One turn or mirror swaps these rows in pairs. Which row does each one swap with?
The rows were stretched afterwards, more along some directions than others.
veg: 0.01,-0.84,1.62,-0.52,-1.04,0.60,0.81,0.25,-1.05,-0.24,1.74,3.42,-1.11,-3.55,1.31,0.70
zap: 1.23,-0.35,2.76,-1.90,-0.89,-1.63,0.97,-2.25,1.15,-0.75,0.18,1.14,0.48,-4.61,-0.75,1.62
budo: 1.33,-1.08,0.47,-0.99,-3.15,3.80,2.49,-2.43,-1.21,-0.52,0.48,-0.59,-0.50,-0.37,0.77,-0.55
loboz: -1.41,-2.83,1.78,-0.04,-4.87,0.60,1.20,-0.06,-0.64,0.94,0.65,2.49,0.63,-1.89,-0.68,-1.25
vipa: 2.44,0.84,3.03,-3.26,-0.80,-1.60,1.07,-1.08,0.04,-1.27,-2.60,1.39,-0.69,-3.72,-0.19,-0.10
Tatad: 0.07,0.58,0.82,-3.53,-1.82,-0.77,0.12,1.03,0.19,1.71,-0.18,0.34,-1.51,-1.76,-0.61,-1.75
gezo: -0.78,-2.91,1.96,-0.82,-2.41,1.85,-0.24,0.63,1.68,1.05,2.72,3.06,0.86,-2.60,-0.03,1.01
gar: -0.43,-2.54,0.55,1.38,-0.70,1.97,-2.12,0.55,-1.10,1.56,1.26,1.52,0.08,-0.69,1.22,-0.43
naz: 1.29,-3.86,0.75,-2.10,-2.13,3.73,0.57,-1.03,-0.52,0.84,1.74,-0.17,-0.19,-0.80,2.73,-0.50
laviz: 1.40,-2.94,2.88,-0.47,0.27,0.52,-0.19,-2.42,-0.57,-1.27,-0.24,0.98,-1.54,-3.00,0.82,0.23
Fir: 2.17,0.16,3.38,-3.79,-0.70,0.89,1.46,-0.15,-0.77,0.80,2.03,1.76,-1.33,-4.94,-0.46,0.90
Vudu: 1.35,-0.83,1.07,-0.35,-1.28,0.74,-0.92,0.57,-2.72,-0.46,-1.65,2.27,-1.19,-1.30,0.84,-1.09
lazu: 3.42,-1.43,-0.19,-1.89,-0.49,2.55,-0.07,-3.14,-3.89,-1.77,1.06,-1.33,-1.69,-2.53,-0.34,1.37
neson: 0.00,-2.17,2.92,-0.24,-2.96,2.34,-0.38,-0.89,0.04,0.76,2.08,1.00,-1.52,-4.74,1.39,-0.41
Doza: 2.07,-1.40,1.54,-2.57,1.54,-2.74,-0.60,0.19,0.90,0.46,-0.51,1.19,-1.14,-3.70,-0.72,0.27
Kidu: 2.45,-2.30,-0.10,-2.19,-1.34,1.01,0.54,-2.16,-0.34,0.20,2.85,0.22,0.82,-4.29,-1.66,1.44
refu: 2.22,0.04,0.42,-1.79,-4.42,1.03,3.12,-2.03,-1.37,-1.20,-0.44,-0.70,-0.60,-1.48,-0.96,-1.07
nogu: -0.35,-1.97,1.29,-2.54,-2.72,1.45,2.00,0.87,-0.54,1.43,2.36,3.37,0.16,-0.94,-1.49,-0.19
vusa: -0.18,-3.46,2.63,-1.92,-3.55,1.94,-0.43,-2.94,0.17,-0.36,1.37,0.53,-0.49,-3.49,-0.28,-0.64
zato: 1.66,-2.96,3.43,-0.32,-1.78,2.19,-0.97,-3.08,-0.51,-2.20,0.22,0.57,-2.07,-2.93,0.43,-1.18
nipib: 1.82,-0.72,1.56,1.33,-1.95,2.20,0.10,-2.29,-3.15,-1.96,-0.95,-0.77,-0.36,-1.54,1.15,-1.01
pusa: -0.24,-3.28,3.47,-0.13,-5.81,2.72,-0.57,-1.51,-0.74,-0.92,1.51,1.39,0.76,-3.74,-0.24,-0.47
turot: -0.78,-0.95,-0.64,-1.05,-3.58,1.52,0.58,-0.08,-0.86,2.22,1.33,0.55,0.07,-1.44,-0.96,-0.76
luko: 1.07,-0.19,0.70,0.32,0.38,-0.75,-1.13,-2.13,-0.18,-3.19,-1.98,0.48,-2.41,-2.32,0.59,0.30
kor: 0.05,-2.41,1.96,-1.58,0.27,-0.57,-1.19,1.38,2.57,1.49,0.82,3.04,0.75,-3.32,1.24,0.95
bog: -0.63,0.68,-0.63,-0.66,0.57,-2.44,0.99,1.07,2.08,2.33,-0.12,0.80,0.15,-1.82,0.50,-0.53
fola: 3.11,-0.05,0.97,-4.72,1.33,1.11,2.57,0.01,-1.90,0.07,-0.47,0.87,-1.22,-0.32,1.07,-1.16
bivul: 0.54,-3.11,2.29,-0.34,-2.47,2.95,0.51,-0.34,-1.15,0.60,3.22,0.87,-0.81,-2.25,1.53,-0.57
Famuv: 0.10,-1.13,0.19,-0.12,-4.89,1.11,0.38,-2.54,-1.07,-0.25,-1.29,-2.52,-1.18,-2.46,1.25,-2.33
pafo: 1.72,-1.83,2.18,-0.66,-3.67,-0.80,2.09,-3.24,0.05,-1.67,0.23,0.90,0.85,-3.98,-1.10,0.87
vufi: 0.91,-3.17,0.19,-1.01,-2.04,1.51,-1.92,-0.06,-2.56,0.52,1.97,1.13,-0.89,-3.64,-0.26,0.30
Zup: 0.10,-0.96,-0.03,-4.75,1.33,0.76,0.40,0.38,1.11,1.42,2.02,1.92,-0.88,-2.77,0.02,2.45
dok: 1.66,-4.19,-0.01,-0.85,-0.84,2.35,0.15,-2.33,0.18,0.61,2.68,0.16,1.10,-0.99,0.78,1.18
Falok: 1.95,-1.01,0.19,-1.51,-2.48,1.97,2.36,-1.23,-3.36,-0.72,-1.42,0.12,-0.05,-0.08,0.30,-0.81
zezu: 0.98,1.05,3.78,-2.27,-0.83,0.07,1.73,0.13,-0.87,-0.78,-2.87,3.07,-1.08,-1.70,0.86,-0.83
rafi: -0.10,-3.32,1.57,-2.45,0.19,4.26,0.57,-0.25,-1.51,1.40,1.11,2.36,-0.93,0.25,2.29,-0.67
pokuf: -0.17,-0.33,0.27,-2.87,1.56,-1.87,0.56,2.19,2.01,3.09,1.88,2.39,0.78,-2.37,-0.19,1.18
vubu: 0.99,1.03,-1.18,0.08,0.27,0.70,0.75,-0.83,-2.46,-0.53,0.78,-0.70,-0.68,-0.95,-0.28,0.32
Zut: 1.52,-2.51,1.57,-2.45,-3.44,0.83,-0.14,-0.35,-1.76,0.17,1.34,1.51,0.46,-2.94,-1.58,1.84
Zefe: 1.81,-0.88,0.91,-3.64,-2.42,-2.64,1.24,-1.89,-0.11,-0.69,-1.62,0.98,-0.75,-5.55,-0.39,0.69

kor pairs with zap
vufi pairs with lazu
Doza pairs with Fir
Famuv pairs with rafi
refu pairs with nogu
dok pairs with pusa
neson pairs with laviz

